Rows are one point carried round by a steady rotation, each followed by how many steps it has turned.
The counts run from 0 to 796.
[120 128 135 129 124 130 114 109  79 126 100  84 114  94 135 112  97  79
 116  94 139  98 145 163 147 130 110  62  94 140 130 104 121 151 132 114
 150 106  60 126 136  88 137 104  89  77 152 131 127 130 124 133 157 169
  93 154 144 143 113 100 147 144 143 174 120 143 115 144 119]  334
[127 123 148 132 104 109 111 118  87 146 129  92 126 137 150 140 138 123
 118 104 104  89 113 135 161 145  99  44 105 123 153  88 105 145 118 125
 154 118  79 127 117  82 106 125 101 102 159 171  77 132 117 143 125 166
 128 135 148 177  94 108 114 129 146 142 128 146 132 147  99]  520
[154 124 147 116 149  79 118 142 130 154 157 127 168 155 101 165 135 112
  77 187 103 156 120 120 149 154 101  99 124 143 144  88 100 119 119 119
 110 127 104 105 139 124  50 132 100 157 123 156  98 109 170 118 140  88
 145 102 129 124 113  82 116  98 142 104 133  97 118 126  91]  451
[120 149 173  93 119 109 128 145 127 158 164 119 157 133 113 155  61 102
 107 175  97 144 134 157 150 120 121 106 117 161 126  99  87 120 129 118
 156 135  77 117 146 137 106 121 100 147 124 152  84 131 156 148 122  81
 144 146 112 121 108  85 171 114 131 120 120  81 150 108  83]  81
[100 112 115 139 107 119 114 135  76 143 145 103 148 141 140 162 152 116
 124 114 104 101 106 120 173 148  96  74 115 121 154  92 115 143 124 126
 156 108  88 115 137  60  99 138  93  85 159 181  62 140 120 144 121 170
 128 121 153 185  99 122 108 121 136 132 118 137 128 147 102]  521
[108 128 139  95 134 104 142 134  91 101 138 100 203 154  90 131  80  93
  88 147 109 138 112 165 145 130 119 123 136 179 126 116 114 149 145  98
 171 130  77 105 141 128 104 115 108 141 128 148 119 141 133 118 111  80
 145 154 112 146 136  63 139  90 134 124 145 116 124 127 108]  242
[160 114 123 122 155  49 174 132 111 141 145  91 144 157 131 122 109 134
 120 123 154 125  90 129 129 138  90  81 111  98 111  90  73 117 139 114
 127 120 117 151 112 105 107  76  90 159 127 169 126 121 164 118 109 120
  82 127 137 160 141  88 103 114 122 114 128 113 139 142  89]  671
[111 155 102 164 109 130 123 125 118 100 134 127 184 113 166 159  79  91
  88 175 132 123 128 151 145 157 127 127 145 142 138  98 128 129  81 107
 182  97  93 137 155 119  80 144  95 114 104 166  90 121 125 110 165  94
 132 159 133 143  84 118 155  94 132 131 138 120 110 133 114]  426
[114  75 107 111 150 116 131 141 100 126 159 117 154 146  75 146 191  97
  69 176  87 150 115 134 146 166 114 140  89 123 140 127 122 169 154 136
 142 106 130 104 109  89  54 135 112 106 134 129 115 141 121 147 111 129
 135 106 146 178 152  99 146 124 115 135 121 107 142 115  80]  603
[129 115  78 145 172  67 118 145  96  86  96  91 161 139 118 147 115 106
  93 141 138 147 114 149  69 152 140 111 117 120 128 111 104 136 125 144
  85 132 141 154 123 141  96 101  63 132 120 101 128 115 138  86 141  89
  87 148 160 136 154  92 118  97 130 120 153 132 123 125  95]  259
[116  97  93 120 155 118 153 145 102 110 128  94 127 150 104 115 196 114
 100 142 139 135 137 146 117 143 111  85  90 115 153 112 110 165 143 174
 157  99 144 121 121  76  94 110 104 145 118 107 122 146 115 109 144 152
  87 112 181 181 129 129 112 147 117  80 147 116 162 158 124]  29
[171 135 127 100 135 103 119  97 113 115 136  99 188 128  89  87  75 111
  81 152 156 130 145 160 112 148 141 108 104 122 147 123  97 118 160 120
 154 131 103 142 134 162 114  98 101 124  92  94 150 115  96 144 136  80
 119 145 126 153 102  93 134 126 156 180 124  95 129 140  76]  58
[ 95  99 102 114 135 125  84 139  85 125 125 100 149 132 102 196 133 107
  88 144  73 143 106 125 144 128 108  87 138 135 145 110 112 147 124 122
 131  92  59  92 154 119  93 134  71 116 151 156 106 128 171 123 119 118
 129 130 128 139  96  86 148 122  91 149 108  97  99 111 110]  394
[155 131 126 126 148  68 180 125 117 131 146  92 151 147 115 110 102 132
 136 134 148 149 117 167 139 147 132 108  97  95 109 100  80 112 135 135
 154 120 151 166 101 148 111  83 100 171 112 120 101 123 123 145 110 118
 107 150 147 185 156 126  97 131 154  82 144 114 170 127  74]  155
[159 120 121 132 145 126 110 134 145 126 159 137 182  96  99 137 130  86
  65 202 154 144 151 137 139 160  99 147 112 107 137 117  99 105 141 117
 134 121 125 129 152 128  73 123 107 131 102 123 124 126 138 126 156  73
 109 120 148 123 101 105 153 117 139 133 117  88 116 132  82]  636
[147 110 108 115 102  82 129 101 110 149 123 100 116 141 137 120 152 124
  95 123 159 103 109 112  95 121 106  77 135 128 184  98  87 133 142 138
 118 108  83 102 161  81  97 121  71 133 138 143 123 136 134 108 160 115
  94 117 163 151 112  59 113 117 126 164 136 104 125 163 116]  36
[151 131 191  86 150 101 153 126 107 158 155  87 123 144  88  96 108  99
 126 137 117 139 164 192 157 120 113  58  77 171 124  96  95 139 164 155
 142 139  94 124 115 114 124 112 113 142 144 107 117 140 119 127 136 142
 115 116 121 130 141 102 138 144 171  89 150 126 154 134 106]  309
[162 156 145 111 117  72  92 144 145 123 110 104 142 156 117 134  95 136
 106 146  92 133 133 169 121 135 144  54  93 150 150  92 120 157 100 148
 114 119 117 117  88 162  91 132 118 129  99 112  73 105 103 111 146  85
 121 132 119 158 119 119  87 104 130 128 123 103 157 109  99]  227
[161 145 154 126 110  79 106 121 134 137 117  87 137 172 134 116  95 133
 108 147 102 115 146 161 124 135 137  45  78 163 153  87 118 157 107 148
 122 132 108 115  96 134 101 139 114 122 105 121  76 108 108 121 152 121
 130 122 118 169 129 111  95 100 147 117 133 127 154 124  89]  228
[151 111 101 129 162  92  92 136 130 136  96  97  96 129 126 136 116 121
 103 131 122 134 136 165  80 144 149  70  98 109 128 109 109 143 120 147
 121 110 128 152  85 136 126 107  62 116 102 106 140 118 110  93 148 126
  72 149 156 140 156 115 131 149 107 154 131 104 147 127  93]  768
[120 127 124 112 120 133 125 133  94 128 116  80 125 118 113 117  85 113
 148 137 113 134 138 164  88 131 144 100  69 100 141 127  95 138 137 155
 152 139 120 166 130 129 142 102  84 101 118 111  92 151 101 171 137 115
  98 177 162 177 131 152 141 156 150 133 135 106 181 125  83]  212
[113 127 141 135 130 176 127 145 114 149 154 126 148  85 111 145 124  78
 110 178 103 140 157 141 169 142  93 116  91 101 138 107  86 114 142 138
 157 112 101 129 161 112  92 136 116 102 126 145  90 153 158 177 142 122
 117 157 154 146  84 133 179 152 147 129  86 106 133 112  92]  498
[129 103  94 121 164  74 151 141  95 108 140  98 142 149 101 143 153 110
  80 151  95 164 103 141 124 160 134 128  93 116 130 111 116 171 133 124
 117  97 146 142  95 137  76  96 109 147 112 109 123 110 145 132 117 119
 127 133 133 160 179  93 131 111 116 112 112 101 152 102  70]  605
[160 133 110 114 136  52 146 119 117 146 131  90 140 148 127 108 115 139
  86 135 167 119 116 128  97 119 104  69 121 135 146  97 100 147 121 119
 118 116  94 118 128 116 101  96  96 171 111 138 135 108 165 105 134 108
  87 138 127 141 125  62 106  94 118 135 135  90 127 134 110]  34
[137 170 131 154 110  83 139 134  93  98 115  84 177 149 144 126  66 124
 113 123 131 106 136 143 126 125 119  66  91 145 129  91 115 138 102 108
 149 137  91 144 126 120 125  96 125 127 129 154  77 121 123 136 127 128
 119 164 125 182 107 120  98  80 156  90 138 152 136 140  97]  10
[100 152 117 121 135 100 150 149  89 120 158 101 180 151 134 152  69 127
  94 182 111 137 135 134 107 116 133 107 100 163 130 101 107 134 134 108
 133 152  91 140 161 122 104  96 119 138 114 155  91 134 156 153 112 100
 146 163 121 148 132  88 141  69 149  84 137 110 141 130  82]  589
[118 139 121 157  94 118 117 128 123 141 126 119 105 110 155 155 153 116
 129 121 111 121 118 137 160 168 113  82 118  88 145  84 112 130  92 149
 169  69 140 137 116  94  75 148 104 106 127 149  54 131 116 128 160 156
 110 132 166 197 109 154 109 150 128 119 121 121 156 129 100]  5
[ 98 138 113 114 136 131 174 116  72 118 152  74 128 139 135  98 122 127
 119 117 156 123 147 166 162 103 108  63 129 165 127  90  98 141 130 140
 184 110  96 120 155  84 133 115  99 170 146 116 111 146 130 119 138 171
 130 141 147 179 126 112 125 131 153  63 168 140 129 176 131]  528
[152 112 106 117 139  68 113  88  68 126 110  93 130 142 125 154 100  97
  98 107 134 126 104 146 109 148 147  93 141 121 149 107  95 119 134 141
 103 135  93 130 134 132 117 106  52 105 162 112 117 120 117  98 156 112
 111 134 136 140 162  71 113 113 164 165 161 139 114 137  84]  615
[120 151 142 136 133  78 160 135 115 132 148 102 156 147 165 143  47 109
 116 140 135 113 116 146 144 124 110  81 116 137 105  91  97 112 117 104
 144 140  91 152 129 112 129  92  89 138 136 193  98 127 148 126 118 116
 116 161 121 142 126 103 132  89 148  94 143 121 151 151  90]  300
[127 159 131 122 126 129 115  95 111 133 107  84 110 110 141 130  65 121
 118 114 154 134 169 168 127 122 146  54 125 147 137  89  86 115  97 147
 156 108  90 128 153 165 145 114  85 147 116  91 104 106 138 131 188 127
 130 172 125 139 102 125 142 147 144 130 138 105 116 130  94]  204
[136 104 150 109 131 130 155 131 127 171 172 118 126 140 147 118 107 109
 111 147 120 115 130 164 133 149 111  93  89 121 134 123 109 126 150 136
 187 129  90 160 105  70 130 109  93 105 121 171 129 147 112 155 114 138
 112 124 136 179 127 133 155 149 132 126 130 103 178 165  87]  439
[143 139  78 152 145  90 121 142 104 108 125  95 151 117 155 147  78 111
  80 170 158 143 138 125  79 125 135 112  97 108 144 104  92 118 115 122
  94 145  98 159 166 142 101  89  77 116 110 131 108 102 158 140 153  94
 111 161 140 138 125  83 143  95 154 138 134 110 123 129  74]  775
[115 125  99 134 119 143 143 108 108 148 133 111  88 103 192 144 117  96
 107 163 161 127 146 136 111 135 145 121 140 128 165 106  87 105 111 159
 130 107 121 137 182 107 107 138  64 120 135 103  97 135 132 122 197 120
 127 166 177 143 136 119 155 133 168 125 157 119 138 151 107]  778
[133 129 111  97 149 101 162 110  96 140 132  81 127 118 115  93  89 107
  80 144 160 135 131 149  93 103 118 124 104 130 143 115  82 141 159 128
 137 128  91 126 165 124 133  87  93 150 108 113 164 143 150 146 136  98
 102 171 135 141 136  60 172 120 136 143 133  82 135 147  97]  405
[148 116 154  96 141 123 135  99 114 143 129 102 135 109  98  90 137  67
  91 120 159 112 133 164 177 159  94  98 133 130 138 109 116 137 151 124
 177  84  82 112 119  89 108 131  99 124 142 120 165 144 104  95 164 133
  99 118 139 138 136  83 155 149 132 164 143 127 121 158 128]  472
[102 120 132 109 116 163 128 110 100 144 157 109 134 117 132 161 112  82
 112 166 113 138 165 164 158 159 154 114 130 150 170 112 101 103 127 168
 177 117 121 140 159 139 112 152  76 113 149  96  85 151  89 146 161 140
 157 128 152 170 114 153 143 165 178 120 151 129 144 151  96]  432
